One vector is turned by the same rotation once a step. Each row is the vector after some number of steps, and that number follows the row.
The counts run from 0 to 165.
[131  96 103 151 104 142 156 124 170 152 133  95 173 124 140 143 115 170
  94 144  87 131 146 125 138 101 135 105 165 128 111 127 128  91 169 161
 100 106 124 136 171  94 189  94 101 124 143 174 159 166 127 100 142 181
 170 110 124  98 128] => 39
[ 77 124  72 118 141 130 127  80 125 122 124 118 133 127 130 145 112 125
 133 123 122 156  95 163  93 149 168 134 107 126 146  90 141 121 135 102
 103 153 150 146 166 159 164 136 116 153 102 158 164 122 124 126 130 194
 128 115 111  96  70] => 57
[167 142 109 107 103 124 128 144 173 137 108  92 171  95 147 120 113 121
 147 128  64 123 135 145 114 138 115 122 127 117 135 138  85 134 124 125
 118 124 149 126 144  77 162 140  87 148 131 141 199 138 147  90 169 163
 135 133 130  59 128] => 32
[147 135 116 160 127 159 161 135  81 145 139 108 110 110 149 117 138 119
  99 178  91 117  71 112 117  93 101  96  97 176 128 155  98 134 108 133
 130  97 109 114 158 164 191 139 141 157 103 142 171 145 102 163 133 170
 116 115  85  75 130] => 98
[111  97 134 124 111 130 174 141 148 127 114 126 122 115 167 150 130 181
 103 140 102  78 149 122 135 136 129 112 153 108  95 163 144 100 128 148
  92 121 105 113 171 107 166 131  85 116 160 155 172 176 138  78 165 141
 144  97 110  66 106] => 34
[114 103 105 148 133 169 138 146 119 122 150 135 170 107 172 141 158  92
  84 123 106 117  67 140  81  98 130 122  93 101 104 151  67  95 116  94
 141 108 106 127 131 156 181 109 128 159 114 125 154 163 168 143 153 133
  90 119  90 115 127] => 2
[106  91 119 140 125 146 140 115 137  99 118 144 154 122 148 156 158 169
  92 165  82 109 128 142 118 102 154 147 168 121  70 147  88 103 152 168
 161 129  85 161 172 122 143 110 150 113  96 146 180 130 144 105 180 153
 152 119  95 112 131] => 130
[114 112 105 144 163 140 151 116  81  98 137 141 151 110 173 178 140  81
  94 144  69 148 102 122  49 105 126 104 127 145 137 121 102 135  69  90
 130 119 107 132 100 119 144 132 105 153 141 119 175 166 142 124 130 140
 115 131 109  92  97] => 13
[155 119 107 131 116 120 119  99 138 131 141 153 166 123 190 143 113 122
 134 186 113 128 154 145 141 122 154 119 104 141  99  73 118 139 128 131
 151  82 125 125 194 103 143 167 166 100 118 106 143 157 101 137 100 180
 128 165  91  84 111] => 80
[152 122 125 115 150 124 138 147 116 101 129 116 134 111 171 154 108 148
 137 192  72 111 174 110 136 134 148  98 137 123 108 125 138 138  99 152
  95 140  96 126 171  97 156 144  92 138 155 153 194 176 101  73 151 142
 136 134 126  41 100] => 29
[137 115  77  89 134 184 169 100 158 151  90 105  92 117 173 138 175 117
 116 143  92 124  46 139 119 127 138  97  92 142 156 122  90 136 132 129
 143 115 116 123 133 119 137 125 172 158 102 127 131 112  97 131 163 157
 137 122  73 105 105] => 101
[124  81 106  98 104 199 116 109 154 117 116 152 168 112 142 148 118 120
 125 114  96 106  90 159 124 109 178 122 167  95  93 117 106 120 127 104
 166 155  84 140 160 121 141 127 160 107 131 114 152  94 168  91 149 196
 140 138 124  92 161] => 136
[173 109 151 109 116 129 104 119 145 122 139 122 179 122 169  92 126 115
 173 113 136 103  86 128 103 112 132 162  73 135 106 100 112 152 107 129
 118 115 143 126 181 131 110 142 132  85 105 120 157 153  97 151 126 173
  86 141 111  48  89] => 77
[183 113 120 140 100 185 113 124 130 171 157 110 162 105 139 126  97 132
 133 128 130 110  65 117 114 112 112 154  77 137 117 138 127 145 111 124
  98  88 115 102 154 101 168 154 141 105 133  89 124 152 111 139 103 199
 111 155 136  65 137] => 88
[109 124 134 111  87 138 111 132 136 105 135 135 129  99 126 100 131  81
 169 126 131  99  91 174 134 139 113 136  90  89 104  80 133 175 103 149
 102 113 157 152 199 171 132 114 128  96 116 157 155 147 114 133 164 158
 142 121  88  82  69] => 66
[164 117  88 106 108 174 113 142 132 153 121 129 129  93 140 126 142 146
  80 156 132 146  90 125 148  88 147 110 103 148 112 119  96 124 161 110
 125  86 130 137 177 132 172 130 171 122  99 103 115 116 122 133 109 187
 111 159  80 105 124] => 91
[109  67 117  94 106 189  90  86 159 123 143 151 191  98 127 160 133 138
 109 115  98 117 102 134  80  82 162 141 144 101 119 109 127 133 123 151
 137 145  82 142 132  90 125 116 144 122 159 131 135 113 138  99 153 175
 175 133 123  90 135] => 140
[ 94 121 100  94  91 176 140 123 150 155 102 138 155  78 120 135  99 109
 119 128 113 151 126 177 151 128 151  87 145  91 117 102 128 125 147 135
 116 127 150 144 190 173 182 108 150 107 135 158 144 113 139 103 150 207
 164 136 107  86 137] => 51
[123 105 150  97  98 130 114 162 133 111 125 122 165  98 164 105 154  97
 115  89 108  81 116 126  95 111 102 141 130 110 133 104 115 139 137 126
  99  96 160 153 142 132 140 121  94 114 136 131 182 186 118 129 157 155
  95 126  89  81  59] => 162
[148 123 108 105 130 177 135 161 109 143 116 106  87 100 160 116 163 114
  94  88  96 127  75 108 144 123 137 130 157 138 165 109 117 165 152  97
 107 108 110 124 152 100 156 136 131 111 111 102 128 111  78 109 150 211
 130 104  96 111 104] => 107
[112  92 111 127 129 181 127  99 112 121 160 113 157 115 156 163 157 112
  91 160  88 115  93 104  68  90 119 120 100 138 152 117 124 136  85 125
 128 112  89 146  99  95 150 109 131 150 151 132 135 170 128 141 154 126
 152 139 110  87 103] => 9
[ 77  91 103 117 140 163  89  80 148 122 139 162 182 102 135 161 145 107
  91 155  96 132 117 146  58  81 144 121 103 126 135 104 110 136 117 183
 153 121 109 148 143 143 106 112 126 139 135 166 166 123 119 139 168 134
 167 138 103  98 104] => 145
[144 122  99 107 106 217 117 138 130 148 122 121 125  84 125 119 143 128
  81 181 115 130  96 132 157  84 113 118 110 147 132 122 126 141 140 141
 144  81 114 139 148 130 157 113 191 105 124 123 111 140  78 136 137 178
 156 158  96  77 136] => 95
[143 113 131 138  91 165 117 122 151 178 144 111 163 111 171 135 124 145
 149 160 124 119 127 105 131 117 140 137  91 142  87 114 145 162 107 131
 123  87 120  93 184  89 154 165 160  88 134  90 121 158 100 137 106 178
 128 151 122  70 134] => 84
[196 102 136  92 130 143 130 165 133  98 110 165 108  99 131 122 149 128
 105 132  93  99 115 124 131 124  99 120 116  98 155 122 116 133 141 157
 106 122 150 163 157 101 145 111  75 112 138 155 161 136 127  89 193 120
 135 129 100  44  93] => 26
[134 126 142 138 137 155 161 162 118 128 130 119 109  99 162 127 162 135
 105 110 109  87 100  92 122 152 137 156 161 126  95 148 106 165 145 136
 107 130  88 112 175 109 163 135 100 100 107 119 167 134 112  91 186 177
 131  72 147  86 107] => 118
[139  86 132 157 103 183  90 124 123 142 158 138 196  90  92 138 129 116
  98 135 118 101 112 104  95  93 123 123 140 101 118 117 115 143 125 156
 126 100  85 116 161 136 157 110 124 111 153 149 129 131 135 113 136 176
 165 122 143  99 176] => 139
[157 104 135  67 121 111  95 143 127 100 134 147 153 105 155 127 130 101
 138 126  93  79 126 135 108 107 112 114  73  78 129  79 100 130 104 133
 103 139 124 177 155 139 125 123 103 130 149 130 182 154 113 122 138 125
 106 156  76  63  85] => 161
[169 132 116 101 122 156 138 147 102 112 122 154  96  89 147 101 169 126
  86 106  93 117  96 129 131 142 109 149 149 146 174  96  91 164 148 145
 144 100 117 151 148  72 133 140 142 110 114 134 138 110  92 106 201 190
 148 122 113 105 106] => 111
[104 106 126 149 121 175  90 137  85 100 164 152 194  87  99 135 115 106
  86 118 114 127 114 112 104  92 152 119 169 128 129 103 127 146 117  99
 119 128  83 136 138 164 171 125 125 104 157 124 166 140 149 111 123 206
 135 131 147  89 147] => 143
[106  91 142 125 143 154 125 104 142 108 147 124 166 137 152 150 146 182
 125 151  89  83 123 108 110 118 148 162 145 124  92 157 122 118 135 168
 148 144  58 133 132  93 131 123 134 112 120 132 184 142 114 100 185 163
 145 115 156  63 126] => 129
[ 72 115 109 114 102 180 154  88 170 156 113 138 140 104 125 146 113 139
 115 141 110 137 125 147 131 120 153 101 120 122 111 113 126 103 136 182
 134 124 133 126 197 164 160  99 139 110 148 191 151 142 127 130 193 169
 163 110 105  97 120] => 50
[168 106 127 133 147 161 140 129  70 101 130 172  77 113 149 124 162 130
 100 154 106  97  98  97 146 112 118 123 122 126 172  90 108 141 123 163
 113 122  97 149 169 134 147 122 125 109 115 155 138 118  82 120 185 165
 157 130 110  92 114] => 110
[161 102  97 136 186 143 144  99  60 114 140 142 107 138 167 170 145 125
 119 174  85 132 109  90 106 120 141  98 110 148 160  94  92 133 115 150
 115 126  76 136 163 110 151 148 112 162 114 138 139 135  62 113 148 168
 161 122 101  85 117] => 109
[163 113 137 106 101 125 136 108 139 129 141 170 144 120 180 117 129 127
 136 143 129 101  93 146 136 122 130 151  80 119  95 103 121 132 106 127
 149 105 135 134 197 136 120 165 135  91 102 105 166 147 138 142 125 147
  75 174  98  52 117] => 81
[111 133 116 131 104 114 107 146 149 117 133  87 201  77 176 118 151 109
 103 129  91 109 172 120 106 111 105 117 161 122 128 108 121 154 148 108
 123  74 135 143 152 105 153 146 112 114 150 107 177 185  89 125 142 162
 135 117 111 101  56] => 163
[127 125  91  94 100 137  78 109 159 110 143 139 168  73 138 132 145  72
 117 121  88 103 117 159  88 126 123 114  91  78 161  90 105 145 112 107
 120 131 131 164 152  93 143 135  94 170 138 114 155 133 132 130 142 157
 136 145  97 120  87] => 156
[122  94 129 131 113 177  95 126 158 152 124 126 182  93 119 142 128 137
 112 141  95 108 115 134 131 101 153  95 163  98  74 140  93 132 142 163
 140 117  91 126 174 122 142  92 154 111 147 146 150 106 131  98 165 177
 168 113 110 105 183] => 135
[185 103 100 108 153 124 127 131 113  94 121 166 129 102 154 166 128 126
 119 172  81 114 148 104 110 119 131 100  96 105 146 113 106 115  94 156
 107 141 118 152 155  81 155 138  84 136 150 152 151 149 109  99 153 126
 151 157 104  56 104] => 25
[102  88 112 138 114 177  94  85 103  94 165 178 193  90 113 143 118 120
  74 147  94 112 134 144  66  98 138 138 144 124 146 110 154 145 117 126
 141 127  99 145 122 112 120 142 122 131 159 132 153 142 139 125 148 178
 156 156 146  96 125] => 144
[125 121 104 167 127 125 158 146 125 126 146 131 123  92 166 144 144 155
  90 153 101 114 144 116 111 166 136 128 167 114 112 132 112 144 150 130
 121 125  70 107 190  65 178 155 122 135 124 121 159 135 107  91 175 179
 171 104 125 136 130] => 119
[148 100 122 103 157 163 125 170 128 115 108 127 103  94 150 156 164 103
 116  97 104 124 115  98 114 131 144 105 140 106 136 117  93 142 123 120
  84 134 137 129 167 118 158 104  71 106 140 128 149 137 118  87 160 151
 101 101  88  52  90] => 22
[ 78 137  88 145 101 104 115 107 146 126 153  89 163 108 176 127 134 101
 170 133 118 121 115 145  98 172 151 106 128 106 100  89 128 177  95  93
  97 110 129 113 181 107 165 165 147 130 123 105 165 158 105 124  97 190
 149 128 119 132  75] => 68
[133 102 122 114  89 172 134 111 140 140 128 112 199 128 113 145  73 159
 132 139  79 128 141 122 136  86 147 134 157 146 133 126 158 123 131 143
 114 126 108 135 150 110 148 113 130  96 164 148 152 161 120 102 143 188
 166 135 157  53 145] => 44
